In the data rows, the value 128 means zero.
Every row has a hidden score from 0 to 30. What is each row's score? 15 is about the middle. The score is a weighted sum of the row's numbers plus the product of two more (or one squared), each taken from its middle value.
[135 132 125 120  81 112 141 136 115 152 112 154 112  96 106 145 139 112
 134 156  98 154] >> 19
[148 132 129 153  78 139 126 122  98 160 114 142 143 137 143 110 158 146
 138 124 123 111] >> 17
[145 143  94 135 169 154 148 108 141 127 172 137  73  96 102 159  84 161
 109 167  87 171] >> 12
[127 125  95 192 157 156 139 128 144 151 151 140  96 132 113 146 107 158
 118 137 113 108] >> 17
[151 119  96 163 117 137 123 113 144 142 117 166 109 138 138 144 139 170
 121 144 119 148] >> 15
[162 118 138 134 127 132 127 128 108 133 110 130 147 149 127 133 132 121
 133 128 115 120] >> 13
[109 137 144 139 152 126 132 121 143 107 140  99 139 128 143 123 130 115
 132 169 123 128] >> 8
[129 152 149  99 104 106 135 140 118 155 109 131 170 126 140 120 124 122
 121 110 123 112] >> 22
[159 129 137  96 255 130 191 106 130 145 124 134 124  91 135 160 155 100
 103 139 118 129] >> 27
[114 121 160  91 101  97 167 165 138 131 152  94 171  88 166  65 109 101
 144 105 145 134] >> 13
[111 138  96 151 141 122 135 103 130 134 110 140 137 141 140 120 145 133
 130 154 106 167] >> 20
[144 121 137 118 103  90 125 138 130 157 123 129 146 151 111  99 148 108
 141 115 116 122] >> 18
[155 115 102 130 107 158 145  80 108 129 120 154 119 132 116 143 136 124
 106 149 107 138] >> 18
[ 84 131 162 166 155 102 116 149 137 154 124 108 141 159 146 112 150 109
 108 121 144  94] >> 17
[123 129 137 100 128 104 123 101 110 130 137 128 153 140 138  99 128 123
 136 133 145  68] >> 25
[119 130 117 131 106 111 152 123 143 143 110 121 150 139 135  94 130 122
 136 123 141 106] >> 24
[140 104 136 105 105 127 113 133 103 136  95 138 151 105 120 110 140 104
 129 124 144 100] >> 17
[149 133 164 133 129 119 119 122 145 154 146 128 151 138 102 153 133 143
 107 124 125  96] >> 15
[124 148 123 113 133 128 131 120 117 104 140 107 108 125 111 142 122 134
 111 137 135 157] >> 13
[ 92 119 154 115 130 103 100 138 130 110 138  89 136 128 154 104  69 114
 128  83 153  58] >> 19
[132 135 116 133 161 142 143 144 128 115 150 122 126  82 115 135 111 121
 107 145 136  76] >> 17
[140 101 121 121  90 122 149 123 109 135 124 126 145 114 134 130 127 105
 136 131 147 125] >> 16
[ 93 131 167 105 104  81 128 134 130  95 117  59 180 103 170  94 126 115
 167  83 166 102] >> 14
[150 103 109 133 140 156 122 112 118 117 119 153 145 146 133 134 179 148
 138 122 116 153] >> 9
[100 126 142 164 146 121 107 140 140 132 124  96 114 124 130 142 145 135
 104 141 114 121] >> 7
[131 160 132 104 106 120 148 119 127 141 158 154 107  98 105 144 130 114
  94 145  98 131] >> 19
[113 137 156 105 116 117 129 128 134 107 104 125 164 109 153 128 119 128
 121 112 164 109] >> 15
[148 107 113 137  81 154 137 118 108 133 128 133 103 130  57 170 135 119
 110 136  96 160] >> 28
[ 88 150 131 118 130 118  79 172 111 154 114 102 119 120 118 138 138 151
 117 114 154 117] >> 6
[154 115 116 109 119 134 108 105 110 103 101 154 108 133 115 138 181 121
 114 148  98 141] >> 18
[147 119 123 123 110 164 151 120 131 139 100 155 127  95 128 143 139 131
 103 132 127 130] >> 13
[129 103  91 168 112 114 145 118 152 171 114 139 129 160 144 103 140 138
 164 135 124 140] >> 18
[175 107 108 151 168 145 160 127 122   0 135 136  95 108 120 142 146 125
 129 168 118 164] >> 25
[108 141 162  68 119  92 143 118 132 142 122  87 160 117 160 104  95 106
 160 120 114 114] >> 16
[150 141 134 111 114 118 147 127 115 139  94 160 121 130 117 143 178 109
 127 134 103 167] >> 15
[126 108 133 108 118 112 124 149 127 137 122 125 139 143  88 116 117 115
 140 115 134 101] >> 16
[107 120 122 174 126 144 122 124 137 128 137 136  97 130  78 169  80 144
 135 138 116 122] >> 16
[115 112 115 110 112 122 133 116 117 134 141 121 146 118 136 120 126 105
 116 139 128 139] >> 10
[115 130 155  83 125 120 111 127 130 143 131 111 123 112 115 117  98 115
 130 128 148 123] >> 17
[174 148 111 142 135 175 134 147 118 147 112 136 113 149 107 150 145 116
 142 145 118 138] >> 10
[154 126 151  89  99 120 115 140 159 139 121 114 182 128 148  86 128  91
 139 114 161 133] >> 10
[104 125 143 102 101 110 118 152 143 166 122 103 162 140 144  87 115 126
 129 106 166 113] >> 9
[ 91 149 175 119 142  79 117 160 157 121 138  97 132 135 104 114 114 136
 151  95 138  89] >> 15
[ 94 116 115 153 119 143 130 120 125 129 125 121 118 125 147 134 156 107
 138 129 136 142] >> 12
[176 118 109 158 104 161 137  87 116 139 127 157 133 134 134 123 165 140
 126 148 112 153] >> 15
[ 72 141 147 123 165  92  99 125 154  86 109  82 144 163 114 109 100 150
 141  79 160  81] >> 21
[105 142 125 140  95 126 122 134 125  78 128 134 108 116 121 152 115 146
 108 133 115 120] >> 15
[137 127 105 143 141 149 141 101 131 137 152 145 104  96 115 118 126 123
 137 153 112 138] >> 17
[ 66 144 160 111 159  93 108 138 135 107 127  96 152 110 133  92 100 131
 154 103 158  74] >> 16
[106 153 163 113 154  93  96 126 126 120 147 116 131 118 111 129 126 120
 104 121 149 122] >> 11
[151  93 120  75 123 144 135 143 118 153 135 137 151 130 141 140 148 108
 128 140 124 163] >> 4
[147 124 162  99 115 125 119 117 132 160 135 144 162 144 123  91 110 108
 147 116 121 116] >> 16
[153  75 122 121 105 120 144 137 125 153 122 115 141  95 133  97 121 147
 144 145 130 124] >> 26
[127 106 151  93 109 128 152 131 123 152 128  98 163 110 148  99 152  98
 131 109 131 133] >> 12
[182 141 118 145 116 124 120 120 101 175  96 156 118 137 103 119 162 131
 101 142  98 129] >> 20
[145 134  88 150 115 177 102 136 111 120 116 144  94 122 121 155 107 156
  86 156 145 146] >> 8
[155 139  74 161 128 162 173 146  89 167 147 150  76  77 118 158 100 102
  89 176 109 162] >> 12
[116 114 132 115 137 132 141 143 119 123  99 125 140 127 131 135 154 137
 134 116 162 106] >> 11
[159 102 148 101  97 141 124  89 120 149  92 129 145 143 127 116 149 124
 121 101 113 122] >> 21
[140 138 121 104 154 135 142  94 114 121 111 141 106  91 128 149 121 136
 109 129 105 128] >> 20
[130 113 103 145 142 139 141 121 140 149 162 163 105 117 110 147  96 198
 124 151 110 156] >> 11
[130 122 117 153 137 128 110 122 126 125 142 127 113 123 117 160 134 114
 138 132 136 125] >> 12
[ 79 144 112 144 137 120 150 140 132 144 164 114 125 170 121 104  94 164
 131 120 128 116] >> 16
[ 85 154 118 150 158 141 146 142 106 106 126 116 118 133 133 130 142 132
 138 126 118 136] >> 10
[147 137 123 122 118  96 112 101 121 114 161 159 116 126  90 119 163 158
 148 132 107 137] >> 23
[101 132 100 153 125 121 135 118 129 128 173 130  91 124 123 136  60 175
 121 145 112 145] >> 16
[167 109 136 100 108 108 139 124 137 152 139 126 169 141 125 107 109 110
 140 102 117 126] >> 17
[143 133 135 100 117 133 129 129 128 116 116 129 122 104 145 139 120 120
 121 131 138 164] >> 14
[115  90  99 169 109 122 134 125 106 142 128 167 106 145  87 132 155 143
 126 147  83 138] >> 20
[ 99 163 149 126 109 127 139 168 129 127 109 102 145 119 138 112 108 129
 137 113 156 123] >> 9
[124 157 126 151 143 127 127 118 108 114 134 136 114 153 131 135 138 119
 105 115 122 149] >> 17
[ 81 139 131 138 185  95 125 143 145 131 169  61 127 129 131 118  82 139
 155 101 140 102] >> 11
[139 133 144 101 132 127 113 138 111 116 112  90 149 144 150 162  96 146
 132  88 154 103] >> 10
[190 113 103 154 129 155 109 112 122 164 111 161  94 156 107 137 152 125
  89 144  83 136] >> 18
[143  97 102 142 123 111 175 140 125 127 156 148  97 126 136 148 134 137
 133 164 113 155] >> 18
[112 114 133 106  62 122 169  84 153 102 120 119 146 132 154 109 134 119
 103 128 128 132] >> 22
[125 125 154 108 147 129 168 131 131 125 130 110 132 100 163 147 132 120
 125 130 147 108] >> 11
[149 107  99 104  88 153 196 128 115 172 143 165 132 117 131 114  52  90
 156 156  97 179] >> 17
[107 134 132 148 141 116 122 157 135 121 128  94 134 108 127 113  95 148
 140 109 167 121] >> 12
[158 139 132  93 130 136 115  96 112 116 107 140 127 121 130 171 127 126
 124 128 114 135] >> 14
[110 144 140 109 153 136 108  99 120  84 105 121 111  76 136 158 110 147
 106 146 138 136] >> 11
[ 90 145 156 147 120 103 114 145 138 131 127 123 147 150 134 119 122 155
 133 112 120  93] >> 17
[129 112 105 123 136 131 106 118 142 126 136 139 125 135 126 161 117 113
 146 147 103 143] >> 9
[134 133 123 128 147 113 128 118  99 126 124 158 120 106 142 145 136 130
 115 147 148 151] >> 12
[162 110  85 133 148 150 119 119 132 136 141 171  65 134  80 174 183 166
  98 169  83 166] >> 15
[141 150 150 129 153 114  76 135 110 134 115 119 110 138 100 255 111 170
 120  99 154  87] >> 7
[134 147 204 109 124 115 133 144 152 143 124 130 120 123 108 145  80 142
 123  92 134 115] >> 20
[134 135 100 133 131 137 124 135 127 128 149 148  91 129 121 155 118 164
 117 148 119 138] >> 12
[141 170 149  76  87 120 124 111 107 121 150 133 137 106 152  96 127  98
 138 130 148 144] >> 18
[157  91 141 110 101 137  88 112 121 122  94 127 141 131  67 122 156 114
 126 110 141  78] >> 25
[165 134 123 118 106 116 102 116 123 135 139 130 117 116 102 142 124 136
 100 132 129 126] >> 16
[113 115 145 116  92 109 132 136 110 151 124 105 156 133 140 109  99 101
 141 106 161 105] >> 15
[124 161 150  98  98 120 121 113 123 123  95 128 141 140 121  76 143  88
 104  82 171 137] >> 22
[114 143 118 127 166 127 130 129 138  95 134  99 138  93 137 138  94 135
 123 114 156 100] >> 17
[137 131 143  89 138 135 113 132 125 110 103 117 129 135 110 128 130 152
 132 126 125  94] >> 14
[135 145 118 134 107 135 100 130 114 123 123 140 118 147 121 151 132 135
 134 121 144 117] >> 14
[146 123  95 109 149 161 135 125 133 113 132 147 115 152 117 125 154 144
 116 159 109 146] >> 9
[117 127 125 123 119 144 101 110 136 109 121 146 138 138 133 120 154 154
 163 132 125 160] >> 12
[133 100 150 101 109 117 125 126 135 119 124 114 139 137 139 114 138 135
 127 104 144 113] >> 19
[110 135 138 135 121  66  65 158 118 144  89  97 137 175 122 137 126 143
 143  96 152  98] >> 13
[164 110 118 133 100 121 183 113 141 143 167 144 149 133 106 115 154  96
 175 163 104 184] >> 15
[119 141 145 103 144  84 129 138 111 118 148 130 114 114  87 143 112 121
 125 127  98 163] >> 17
[150 128 116 131 102 176 135 101 100 129 117 161 123 107 100 125 160 103
 118 138 110 148] >> 17
[111 118 122 125 149 120 165 131 132 138 139  88 121 113 139 119 134 132
 142 121 133 135] >> 14
[148 104 106 119 124 139 179 123 146 126 128 128 109 106 130 111 120 112
 108 150 100 174] >> 17
[140 141 108 129 172 146 144 124 128 147 150 157  99  92 122 124  81 134
 128 155 124 150] >> 14
[127 149 117 154 158 121  87 143 125 123 128 103  66 142 111 159  81 155
 114 130 124 101] >> 18
[163 103 117 121 135 141 151 100 129 131 146 155 115 129  94 136 177 121
 128 144 114 153] >> 18
[145 138  97 155 146 130 177 122 147 148 156 172  91  98 113 164 127 130
 117 192  73 173] >> 15
[117 152 100 132 166 154 153 129 134 144 159 158  98 114 120 155 113 117
 137 162 121 140] >> 13
[145 120 128 103 100 161 160 144 142 148 132 154 144 110 130 158 140  96
 120 131 142 136] >> 7
[144 112 114 143 137 135 179 117 133 139 167 132 117 122  92 146 144 135
 121 151  66 161] >> 12
[188 122 118 146 123 157 169 115 116 151 157 150  89  88  86 149 149 133
  69 175  84 153] >> 16
[112 141 129 179 136 123  63 134 157 119 130 132 134 160 113 110 145 164
 145 102 134 137] >> 10
[137 129  96 155 133 155 117 102 106 113 112 157 118 130 116 135 152 146
 100 151 100 148] >> 14
[142 118 149 109 101 115 139 100 127 157 113 133 170 132 157 100 151  98
 121 112 139 110] >> 23
[128 141 148  93 126 110 119 116 116 134 106 117 156 126 163 133  82 133
 120  94 139 121] >> 19
[124 117 153 102 109 127 103 123 122 133  94 131 142 136 119 143 156 156
 131 110 133 125] >> 14
[149 127 137 126 139 150 110 159 131 111 144 123 124 112 107 137 109 132
 136 116 150 124] >> 15
[124 116 150 122 104  88 112 148 122 108  94 133 151 148 150 134 143 144
 120  95 144 113] >> 14
[129 111 117 150 132 141 136 121 131 120 121 101 138 134 146 132 135 106
 139 119 162 100] >> 13
[125 156 126 129 123 141 103 143 124 151 127 142 123 159 123 123 136 127
 116 135 132 127] >> 11
[105 150 135  80 153  97 126 118 144 110 137  87  93 108 134 152 115 133
 157 136 112 129] >> 18
[127 148 143 101  91 127 125 152 129 153 129  90 138 118 145  92 123 100
 119  97 159 120] >> 14
[116 135 152 116  94 105  97 138 126 112  83 119 148 141 144 106 117 111
 142 102 164 103] >> 17
